In the data rows, the value 128 means zero.
Some points, each followed by its number:
[130 118 134 136 160 133 135 106  99 125 131 132 136 124  87 208 151 119
 103  78 137 122 123 137 143 115 137 158 156 121 129  83] 0
[107  82 135 138 124 132 142 138 113 121 117 133  92 125 103 139 136 132
 118 107 121 130 129 136 129 126 131 155 137 147 107 118] 1
[132 154 107  93 154 158 109 135 122 161 122 108 179 155 139 106 104 118
  94 129 150 105 141 125 133 166 131 121 122 134 132 148] 2
[127 161 141 132 152 127 106 158 121 133 121 150 158 123 127 190 154 111
 125 125 158 112 125 136 103 133 165 145 134 154 128  74] 3
[141 142 124 129 148 143 117 136 113 128 114 131 151 143 129 122 133 132
 148 139 118 126 114 117 134 140 126 136 136 152 141 139] 4
[ 93 133 154 134 116 146 112 119 173 166 187 184 108  90 133 170 170  49
 147  98  88 164 114 100 110 110 120 135 173 125 157 128] 5
[138 122 140  99 142 113 159 112 112  94 130  82 140 135 124 118 125 133
 103 126 143 112 163 126 151 145 103 138 105 139 105 110] 6
[138 130 150 136 115 134  97 135 145 143 124 123 128 117 152 135 135 112
 146 137 102 173 108 133 138  88  99  87 137 137 172 137] 7
[110 109 133 180  86 161 157 162  97 166 113 159 111  84 165 109 139 124
 119  90 135 140 118 140 168 110 159 114 129 169 121 133] 8
[109 149  92  73 165 156  21 135 166 205 203  84 173 182 103  58 112 176
 142 161 175  98 136 100  95 174 130  54  57  42 111 219] 9
[124 146 109 110 119 178 131 116 116 141 122 144 124 121 151  93 103 152
 136 122 109 126 120 125 159 122 158 106 115 127  97 164] 10
[139 138 149  91 115 157 113 111 137 164 159 136 145 118 151 103 114 112
 121 146 138 132 117  96 125 148 130 107 108  97 151 138] 11
[142 127 132  74 168 133 120 132  85 136 143 112 144 150  88 179 107 137
 144 107 131 118 142 117 110 129 118 131 141 124 144  92] 12
[111 115 119 128 122 119 148 114 145 111 175 170 102  84  99 151 179  98
 115 115  95 130 132 140 107 107 144 156 175 122 123 101] 13
[106 138 126  91 140 136 139 105 123 108 126 139 130 141 135 138  80 146
  91 176 118 129 176 127 109 140 105 128 102 141 138 144] 14
[111  89  88 147 142 104 155 125 125 115 131 119 110 127  87 129 151 120
 103 119 137 110 157 160 150 113 123 154 152 131  94 116] 15
[147 137 119 151 168  93 152 128 113 102 113 149 106 115 100 162 128 135
 126 167 135 129 149 165  89 128 130 129 114 149 142  99] 16
[131 123 127 130 137  99 145 120 116  97  91 102 127 128 120 101 125 123
 114 147 139 121 164 147 125 158 133 157 110 134  95 128] 17
[108 134 112  81 149 132 139 107 130 117 135 112 148 150 122 135  88 154
  99 189 136 117 185 135 108 145  99 114  91 129 132 166] 18
[151 157 130 152 104 147 101 122 147 148 130 123 139 146 146 133 135 125
 160 147 117 141  81 125 119 113 128  90 132 126 162 132] 19
[130 163 142 146 147 147  95 148 127 143  99 138 153 130 154 163 129 123
 133 138 140 138 108 146 123 124 153  98 128 151 159 110] 20
[161 140 152 144 140 136 130 125 137 129 103 123 139 123 152 112 132 112
 144 137 107 170 111 119 127 116 114  99 133 137 162 123] 21
[ 89 107 132 105  96 118 129 128 114 115 126 117  99 109 123 148 122 153
 140 136 116 115 123 103 160 138 138 149 143 120 116 127] 22
[ 75  83 116 128  89 117 137 134 120 114 115 115 107 112 145 144 115 146
  97  99 122 111 132 125 174 164 131 158 158 129 113 118] 23
[125 127 106  89 161 129 139 105 127 114 118 110 150 149 121 132  91 164
  92 188 124 125 177 138 107 145  98 114  93 131 135 160] 24
[139 134  96 110 138 141 157 100 147 108 153 126 166 114 119 144 167 106
 144 128 104 118 113 125 126 119 134 131 160 112 132 109] 25
[109 127 121 137 123 126 136 126 125 109  90 128 119 131 134 116 117 142
 102 148 128 135 154 148 123 168 136 139 122 139 132 134] 26
[169 132 151  85 118 139 100 112 167 132 159 145 140 135 132  89 156 127
 138 129 145 148 114  70  99 141 118 109 121  50 150 152] 27
[130 126 115 103 146 122 122 128 130 120 124  89 163 130 137 128 111 142
 122 135 132 114 124 139 146 161 126 138 149 122 138 141] 28
[ 87 114 106 123 131  88 141 100 121  73 127 122 109 145 103 125  95 164
  99 166 118 109 204 160 105 124  84 165  95 142 107 139] 29
[134 149  92 114 111 193 131  96 129 144 134 130 141  92 166  93 101 177
 123 124 127 113 120 136 160 104 178  88  96 100  95 178] 30
[127 112 112 133 126 104 139 116 124  98 101  94 144 135 130 112 129 120
  96 123 136 115 149 152 140 152 125 149 134 129 133 136] 31
[161 143 138  88 154 132  97 144 143 151 135 116 154 161 128  65 104 137
 136 142 154 136 123  87  68 162 111 107  93  84 151 137] 32
[132 140  86 126  79 188 132  73 144 152 152 133 113 127 183  82 115 182
 165 121  85 111 105 137 170  99 179  79  95  81  61 193] 33
[110 114 120 128 145  88 156  86  86  64 141  99 114 138  94 165 107 163
 103 153 127  98 207 173  95 127  81 162 103 128  92 101] 34
[168 115  98 129 130 165 102  80 161 121 161 102 142 115 171 103 148 154
 140 122 132 123 109 123 114  94 135  80  96  58 114 170] 35
[108 114 119 147 113 119 140 143 118 128 110 128  89 142 100 128 120 141
 147 148 119 126 117 148 157 124 137 123 144 142 111 117] 36
[144 136 126  95 137 135 124 121 137 135 128 121 137 115 131 128 147 120
 101 126 128 136 128 108 116 151 115 131 154 106 152 123] 37
[137 125 154 126 108 120 134 125 134 125 115 134 131 123 162 119 128 105
  90 128 133 138 147 112 127 150 119 156 135 127 147 112] 38
[135 126 121 126 124 114 138 117 119  97 105 102 129 131 106 102 125 117
 109 135 139 117 160 140 139 162 121 157 128 127 117 123] 39
[139 153 122 135 106 144  95 116 144 148 134 105 149 163 155 118 142 139
 167 135 117 127  66 121 122  97 120  81 121 117 156 150] 40
[127 103 133 112  97 120 148 118 103  95  93 133 107  91 140 136 137 135
 105  85 132 111 127  87 171 132 140 156 145 134  99  99] 41
[122 140 136 102 152 135 117 121 130 128 120 137 134 127 138 135 109 136
 107 166 136 143 151 122  95 145 124 133 121 128 150 137] 42
[ 73  99 130 162 103 110 165 152  99 100 113 138  82  86 112 173  91 148
 113 124 129 113 140 129 164 104 139 171 151 154 109 102] 43
[140 116 145 155 121 104 158 116  93  87 112 119 111 108 134 112 123 133
  97 116 151 106 162 144 125 126 125 160 117 136  90 104] 44
[128  99 130 126 109 113 112 150 158 129 139 125  86 149 140 132 129 139
 151 106 102 154 102 113 138 135 107 141 136 123 162 144] 45
[167 124 133 121 138 121 126 140 166 116 166 146 101 116 111 121 143 131
 147 128 106 156 125 121  95 119  97 141 141  96 162 114] 46
[146 143 139 130 169 128  85 158 148 165 119 121 153 160 122 117 102 133
 149 158 128 153 120 115 110 124 102  85 125 126 176 145] 47
[116 136 112 125  81 165 128 110 123 137 140 145 107 141 147 100 123 159
 159 125 102 125 121 121 155 129 150 111 111 123  78 150] 48
[118 116 146 122 123 104 155 107 108  88 115 125 105 118 127 116 109 132
  99 136 118 120 162 134 125 147 112 161 108 139 103 119] 49
[109 126 118 160 152 109 176 111 102  80 126 141 101 105  98 160  83 115
  93 131 131 130 182 186 110 118 100 158 131 157 109 107] 50
[175 131  63 115 119 201 110  30 164 158 178  94 128 129 195  62 137 199
 158 124 101 120  99 150 137  73 170  56  69  29  84 231] 51
[192 145 129 174 100  79 181 155  87  99  83 125 141 103 139 107 147 117
 116  98 191  99 123 157 170 136 177 135 132 131  90  65] 52
[111  81 144 172 107 104 166 165  84 111 108 141  85  97 106 137 116 135
 118 109 151 122 138 132 155 126 148 151 145 161  95 111] 53
[ 94 112 120 144 159 113 161 113 112 102 129 135 105 120  93 142 101 138
  96 155 105 138 183 175 110 105 100 143 116 158 112 122] 54
[153 127 115 115 124 156 110  85 157 131 152 106 135 108 180 112 147 143
 132 141 131 128 115 115 119 114 139 101 100  76 130 164] 55
[124 166 185 100 184 130  49 190 133 218 139 138 164 188 118 150  82  86
 128 164 193 117 122  94 101 161 122 106  97 143 156 103] 56
[117 139 115 123 149 160 118 140  97 144 121 147 139 137 122 111 105 144
 128  98 130 103 130 108 144 140 131 146 139 146 119 158] 57
[130 125 162 120 120 136 123 146 134 121 110 130 119 101 135 134 133 118
 129 114 116 159 133 129 129 107 108 118 132 143 153 123] 58
[148 148 115 120 106 106 149 113 106 112 105 144 111 110 129 145 119 104
 115  94 138 127 104 157 142 120 149 148 152 139 129 101] 59
[ 38  77  83 133 147 102 123 124 142  93 153 103 101 162  77 156 109 186
 100 170 104 113 197 175 134 118  84 152 110 140 113 166] 60
[116 117 106 116 151  80 153 103 114  77 116 103 115 142 101 123 111 138
 103 150 129  98 190 160 127 133  88 156 100 140 100 126] 61
[142 126 150 129 143 110 125 143  95 109 102 134 135 124 115 136 135 131
 119  77 141 118 127 128 123 128 144 157 125 140 121  96] 62
[110  89 122 140 112 137 134 137 114 123 109 137 101 128  97 129 149 130
 122 107 126 126 133 130 133 124 131 156 135 143 103 120] 63
Which two points above are nearest to each new point by angle, seen from the average point of the numbered points? Their numbers follow each, nearest first.
[111 134 152 104 142 128 122 122 115 156 149 166 150 104  98 155 177  70
 140  67 114 134 127 112 141 120 152 165 171 154 124 111] 5 13
[139 146 138 115  84 129 127 146 159 141 157 177  75 147 128 140 148 119
 160  93  85 170  94  87 119 114  90 128 149 107 153 136] 45 5
[133 124 129 108  97 123 143 124 108 114 107 117 119 104 128 120 135 124
 127  95 138 122 120 108 163 120 135 132 142 128 116 109] 41 59
[168 124 129 108 128 116 136 132 148 127 116 114 162 127 155  94 139 140
 108 113 128 150 131 110 132 157 106 148 143  91 158 122] 37 38
[143 125 141 147 137 103 145 131 104 122  89 138 125 134 127 105 143 130
 133 133 126 133 109 125 118 135 137 125 134 137 115 116] 52 62
[110 105 130 170  90 161 153 155 107 145 124 154 115  86 147 116 149 118
 118  83 130 141 121 131 172 111 149 123 138 150 112 132] 8 53
[112 132 155 126 121 150 120 130 161 150 151 164 102 105 145 146 162 100
 153 116 107 161 126 117 123 114 126 121 143 131 140 130] 5 58
[116 119 156 123 128 138 126 143 128 116 116 136 116 102 135 132 123 126
 122 121 104 157 147 129 139 115 106 121 123 152 142 133] 58 7
[138 105 139 142 109  92 141 129 128  99 101 121 120 107 148 114 150 123
 120 107 131 121 108 132 124 154 150 153 135 131 130 111] 52 41
[148 137 133 149 163 137 114 137 133 151 102 124 157 144 140 120 120 131
 138 150 121 152 106 122 110 110 123  95 125 131 159 128] 47 21
[113 132 159 128 140 129 129 140 122 129 118 131 123 104 137 134 100 138
 121 136 107 156 137 122 138 117 115 133 123 151 142 131] 58 7
[134 127 124 161 107 117 162 135 107 122 103 130 138 116 137 112 127 129
 136 127 144 134 119 139 141 158 157 140 136 130 100 110] 52 53
[110 156 159 102 155 124  99 157 101 147  97 135 140 162 101 122  92 116
 114 151 157 121 135 120 107 172 130 139 106 142 131 111] 56 42
[155 126  95 127 123 156 137 104 137 113 135 116 152 101 138 122 167 114
 108  79 132 112 122 145 135 104 140 139 161  99 115 121] 25 13
[126 163 146  94 156 147  86 153 145 180 116 129 161 159 142 119  80 108
  96 163 180 128 137 112 106 169 132 113  94 131 154 120] 56 2
[128 120 140 136  84 102 141 141 119 112 114 135 135 134 113 129 139 124
 137 110 129 118  98 135 150 122 139 143 126 136 101 112] 52 53
[102 108 156 165 138  94 141 161 125 148 150 165 114  98 117 146 158 102
 140 101 117 162  96 141 142 122 143 127 153 157 130 132] 5 8
[164 133 118 124 137 118 138 123 112  97 111 103 128 122  93 132 153 126
 135 112 144 113 141 135 156 124 131 127 139 124 112 107] 52 62
[104 109 153 148  73 153 137 149 107 138 107 145  92 100 146 140 136 105
 115  95 114 144 124 122 161 120 135 129 136 150 112 122] 8 53
[127 119 133 123  88 108 124 138 122 117 125 124 124 136 104 127 136 137
 146 123 131 115 110 124 141 138 141 151 119 130 106 125] 22 63
[129 142 143 115 136 144 137 109 125 127 138 125 142 134 146 121  98 125
  92 154 140 114 151 113 117 146 100 129 117 132 133 134] 14 18
[158 138 114  93 139 127 154 101 135 112 136 126 175 121  98 120 172 106
 141 117 121 106 127 131 144 119 144 139 153 137 131 124] 25 13
[124 167 171 107 115 149 103 140 137 164 132 157 147 132 172 157  98 100
  96 145 163 124 115 114 134 150 145 133 102 151 149  96] 56 20
[176 139 129 114  83 132 143 108 122 109 117 105 128 126 156 115 145 128
 137  87 149 103 106 122 151  98 131 126 127 115 105 124] 52 41
[103 143 157 116 115 149 107 115 173 162 185 181 113  98 160 162 179  43
 176 123  74 166  90  99  96 101 123 118 166 129 165 130] 5 7
[160 139 128 168 147  97 166 152 110 119  91 138 128 106  97 121 108 112
 121 132 174 124 133 175 113 127 151 131 133 153 110 109] 52 16
[145 131 130 144 133 130 149 120 116 120  96 133 130 118 123 121 147 124
 116 137 132 130 124 138 128 110 131 121 141 130 128 107] 52 59
[120 111 105  99 140 106 144 106 123  99 111  91 157 136 123 104 144 130
  99 136 129 117 158 139 149 166 113 140 134 122 117 131] 31 39
[156 128 154 133 127 129 115 132 156 129 142 152 109 125 134 121 141 112
 148 124 109 164 114  90  92 122  91 134 152 100 157 117] 46 5
[148 138 124 127 107 133 137 112 114  94 103 139 109 103 134 156 122 111
 121  90 130 126 117 150 130 112 137 150 143 141 129 111] 59 41
[152 168 133 156 129 137 104 159 121 133  96 138 145 156 148 155 108 122
 147 161 152 121 106 137 117 143 165 109 118 156 150 116] 20 3
[145 132 123  96 140 134 138 120 132 104 131 107 144 128 123 136 137 136
 153 113 118 121 118 121 127 116 133 126 129 123 129 117] 25 12
[140 125 131 128 121 138 141 121 128  94 112 143 100 100 131 160 116 113
 115  96 113 141 131 159 122 105 131 145 135 135 133 120] 59 50
[165 132 143 156 138  88 165 129 111 122  91 130 131 131 134  90 142 129
 139 135 138 137 113 130 131 140 145 118 123 135 121 108] 52 21
[125 155 177 116 175 113  72 186 122 185 134 137 144 167 116 148  92  91
 130 149 165 135 114  89 108 155 114 114 113 147 156  89] 56 47
[ 99 101 148 169  98 154 147 159 105 159 129 174 122  86 141 125 152  88
 116  83 138 138 115 125 164 118 148 132 138 159 119 111] 8 53
[116 115 124 123 115 121 118 121 117 119 115 115 134 153 102 142 130 141
 151 117 116 117  96 108 127 104 124 131 130 132 130 148] 40 45
